Here are some points:
-0.20|-2.66|-0.59|-3.40|-1.51|-2.59| 1.49| 3.38|-1.02|-0.18|-0.49| 1.10
-0.10| 1.27| 0.47| 2.41| 0.91| 1.46|-0.62|-1.20|-0.26| 0.08| 0.92|-0.81
 0.48|-0.26|-0.44|-1.22|-0.35|-0.79| 0.04| 0.34|-0.37|-0.05|-0.74|-0.30
-0.19| 0.32| 0.17|-0.14| 0.03| 0.43|-0.24|-1.17| 1.95| 0.07|-0.53| 0.98
-0.14| 1.12| 0.44| 1.95| 0.77| 1.34|-0.57|-1.22| 0.26| 0.08| 0.66|-0.43
-0.51|-0.51| 0.21|-0.55|-0.30|-0.09| 0.31| 0.06| 1.45| 0.02|-0.16| 1.34
 0.12|-0.01|-0.14|-0.37|-0.08|-0.20| 0.01|-0.01|-0.05| 0.02|-0.22|-0.12
 0.73| 1.60|-0.02| 2.31| 1.05| 1.05|-0.88|-0.93|-2.14| 0.01| 0.76|-2.50
-1.69|-1.42| 1.06| 2.40| 0.20| 0.51| 1.28| 2.85|-2.13|-0.18| 3.15| 0.50
-0.70|-0.19| 0.57| 1.72| 0.38| 0.66| 0.34| 0.85|-1.02|-0.05| 1.64|-0.07
-0.32|-1.86|-0.30|-2.76|-1.17|-1.67| 1.01| 1.68| 0.77|-0.05|-0.79| 1.65
 1.18| 1.28|-0.76|-2.24|-0.26|-0.12|-1.17|-3.21| 3.47| 0.18|-3.08| 0.58
 1.43| 1.24|-0.76|-1.18| 0.11|-0.25|-1.01|-1.99| 0.60| 0.07|-1.97|-1.11
-0.61|-0.09| 0.57| 1.95| 0.48| 0.64| 0.31| 0.91|-1.56|-0.10| 1.70|-0.48
 0.06| 0.69| 0.21| 1.92| 0.70| 0.76|-0.25|-0.03|-1.75|-0.03| 1.10|-1.45
-0.48|-0.31| 0.30| 0.00|-0.12| 0.17| 0.19| 0.02| 1.00| 0.03| 0.14| 1.02
-0.70|-1.68| 0.06|-1.68|-0.90|-1.07| 0.97| 1.64| 0.70|-0.05|-0.08| 1.77
-0.12| 0.05| 0.05| 0.40| 0.05| 0.17| 0.00| 0.00|-0.23| 0.01| 0.30|-0.15
 0.31| 0.97|-0.01| 0.05| 0.23| 0.62|-0.66|-1.81| 1.70| 0.12|-0.89| 0.24
Here are 34 more points, each followed by its number:
 0.98| 2.22|-0.18| 1.25| 0.95| 1.23|-1.41|-2.85| 0.60| 0.15|-0.73|-1.49 0
 1.41| 1.10|-0.89|-1.97|-0.15|-0.45|-1.01|-2.24| 1.65| 0.14|-2.52|-0.47 1
-0.50|-0.68| 0.22| 0.58| 0.05|-0.09| 0.55| 1.38|-1.24|-0.05| 1.07|-0.11 2
-1.29|-2.40| 0.38|-0.65|-0.82|-1.12| 1.64| 3.39|-1.25|-0.20| 1.45| 1.35 3
 0.27|-0.08|-0.15| 0.08| 0.03|-0.30| 0.04| 0.64|-1.41|-0.02| 0.27|-0.88 4
-0.99|-0.77| 0.56| 0.48|-0.17| 0.27| 0.54| 0.82| 0.61| 0.01| 0.92| 1.32 5
 1.14| 1.91|-0.39|-0.18| 0.43| 0.68|-1.36|-3.16| 1.85| 0.18|-1.79|-0.65 6
-0.37|-0.65| 0.14|-0.11|-0.25|-0.26| 0.42| 0.91|-0.17|-0.05| 0.44| 0.49 7
 0.55| 0.22|-0.34|-0.22| 0.02|-0.29|-0.20| 0.12|-1.04| 0.01|-0.26|-0.95 8
 0.37| 0.09|-0.22|-0.28|-0.02|-0.29|-0.11|-0.01|-0.50|-0.01|-0.26|-0.57 9
 0.88| 1.12|-0.52|-1.58|-0.09| 0.02|-0.97|-2.76| 2.90| 0.19|-2.38| 0.49 10
-0.39| 0.94| 0.70| 3.46| 1.06| 1.54|-0.30|-0.10|-1.93|-0.01| 2.13|-1.43 11
-0.71|-0.23| 0.58| 2.15| 0.46| 0.68| 0.41| 1.29|-1.88|-0.12| 2.00|-0.53 12
 0.13| 1.29| 0.28| 1.59| 0.70| 1.23|-0.68|-1.67| 0.63| 0.07| 0.17|-0.42 13
-0.66|-0.81| 0.38| 0.75|-0.04|-0.01| 0.63| 1.47|-1.03|-0.10| 1.27| 0.24 14
-0.83| 0.45| 0.75| 2.17| 0.64| 1.35|-0.07|-0.52| 0.51| 0.04| 1.33| 0.39 15
 0.63|-0.88|-0.73|-2.28|-0.74|-1.55| 0.31| 1.14|-0.88|-0.10|-1.01|-0.25 16
 0.65|-0.30|-0.66|-2.39|-0.64|-1.13|-0.05|-0.21| 0.76| 0.02|-1.68| 0.25 17
-0.41| 0.37| 0.49| 1.72| 0.50| 0.93|-0.08|-0.13|-0.33|-0.02| 1.07|-0.17 18
-0.95|-1.09| 0.44| 0.59|-0.17|-0.08| 0.84| 1.64|-0.64|-0.07| 1.33| 0.72 19
 0.36|-0.01|-0.32|-1.25|-0.33|-0.45|-0.18|-0.52| 0.99| 0.07|-1.11| 0.33 20
 0.23| 1.22| 0.31| 3.21| 1.15| 1.28|-0.47|-0.01|-3.07|-0.04| 1.82|-2.50 21
-0.19|-0.43| 0.14| 1.37| 0.30|-0.03| 0.46| 1.83|-3.04|-0.11| 1.66|-1.35 22
 0.29| 1.69| 0.19| 1.24| 0.68| 1.44|-1.08|-2.71| 1.87| 0.18|-0.49|-0.11 23
 0.35|-0.63|-0.44|-1.46|-0.49|-1.09| 0.32| 0.88|-0.62|-0.08|-0.62|-0.14 24
 1.34| 2.37|-0.41| 0.11| 0.63| 0.93|-1.65|-3.63| 1.80| 0.20|-1.90|-1.01 25
 0.52| 1.06|-0.19| 0.28| 0.36| 0.50|-0.69|-1.53| 0.60| 0.07|-0.66|-0.52 26
-0.81| 0.21| 0.72| 2.14| 0.57| 1.12| 0.11| 0.08|-0.20|-0.04| 1.51| 0.16 27
-0.83|-0.87| 0.27|-1.09|-0.56|-0.15| 0.51| 0.06| 2.49| 0.06|-0.37| 2.32 28
 0.48| 0.28|-0.26|-0.57|-0.07|-0.22|-0.25|-0.38| 0.03| 0.00|-0.60|-0.29 29
-0.88|-2.16| 0.06|-2.54|-1.26|-1.41| 1.23| 1.76| 1.64|-0.08|-0.49| 2.62 30
 0.58| 1.13|-0.22| 0.01| 0.27| 0.47|-0.78|-1.77| 1.04| 0.11|-0.90|-0.42 31
-0.48|-0.30| 0.48| 2.37| 0.56| 0.46| 0.50| 1.87|-3.32|-0.14| 2.40|-1.43 32
-0.34|-0.41| 0.19| 1.01| 0.19| 0.00| 0.39| 1.44|-2.01|-0.10| 1.27|-0.70 33
Which of these numbered points is nearest to each point below, looking only along the 3 directions in which the first points spread most? Its number follows each.
-0.78|-2.34|-0.06|-2.73|-1.35|-1.67| 1.30| 2.24| 1.09|-0.12|-0.44| 2.40 > 30
-0.09| 1.22| 0.42| 2.01| 0.79| 1.38|-0.60|-1.40| 0.37| 0.07| 0.61|-0.43 > 13
-1.04|-2.23| 0.13|-2.24|-1.20|-1.35| 1.29| 2.08| 1.29|-0.07|-0.13| 2.51 > 30
 0.13|-0.33|-0.15|-0.09|-0.04|-0.43| 0.20| 0.90|-1.41|-0.04| 0.32|-0.65 > 4
-0.72|-0.95| 0.38| 0.59|-0.09|-0.13| 0.73| 1.63|-1.04|-0.11| 1.26| 0.27 > 14
-0.94|-0.61| 0.48|-0.62|-0.44| 0.18| 0.35|-0.33| 2.83| 0.06|-0.25| 2.41 > 28
-0.89|-0.83| 0.35|-0.71|-0.44|-0.09| 0.53| 0.16| 2.12|-0.01|-0.10| 2.10 > 28
 0.52| 0.85|-0.26|-1.42|-0.23| 0.16|-0.77|-2.48| 3.25| 0.15|-2.09| 1.09 > 10
-0.82|-0.46| 0.57| 1.36| 0.23| 0.43| 0.51| 1.11|-0.95|-0.12| 1.50| 0.15 > 14
-1.29|-1.21| 0.54|-0.72|-0.46|-0.10| 0.80| 0.49| 2.36| 0.06| 0.15| 2.56 > 28
 0.76| 0.50|-0.48|-0.76|-0.04|-0.35|-0.43|-0.67|-0.06| 0.02|-0.98|-0.71 > 29
 0.33| 1.26| 0.10| 1.32| 0.70| 0.95|-0.75|-1.47| 0.02| 0.06| 0.07|-0.86 > 13
 0.12| 2.34| 0.57| 3.14| 1.32| 2.32|-1.27|-2.87| 0.77| 0.13| 0.58|-0.92 > 13
 0.50| 0.56|-0.44|-2.03|-0.50|-0.18|-0.63|-2.29| 3.61| 0.17|-2.35| 1.46 > 10
-0.86|-0.71| 0.46| 0.25|-0.14| 0.16| 0.54| 0.70| 0.57|-0.05| 0.73| 1.14 > 5
-0.45| 0.99| 0.67| 3.10| 1.03| 1.56|-0.32|-0.40|-1.19| 0.01| 1.78|-0.99 > 11
 0.17|-0.47|-0.33|-1.67|-0.56|-0.74| 0.18| 0.06| 0.95|-0.01|-1.01| 0.74 > 20
 0.67|-0.78|-0.77|-2.17|-0.63|-1.55| 0.31| 1.13|-1.05|-0.05|-0.97|-0.54 > 16
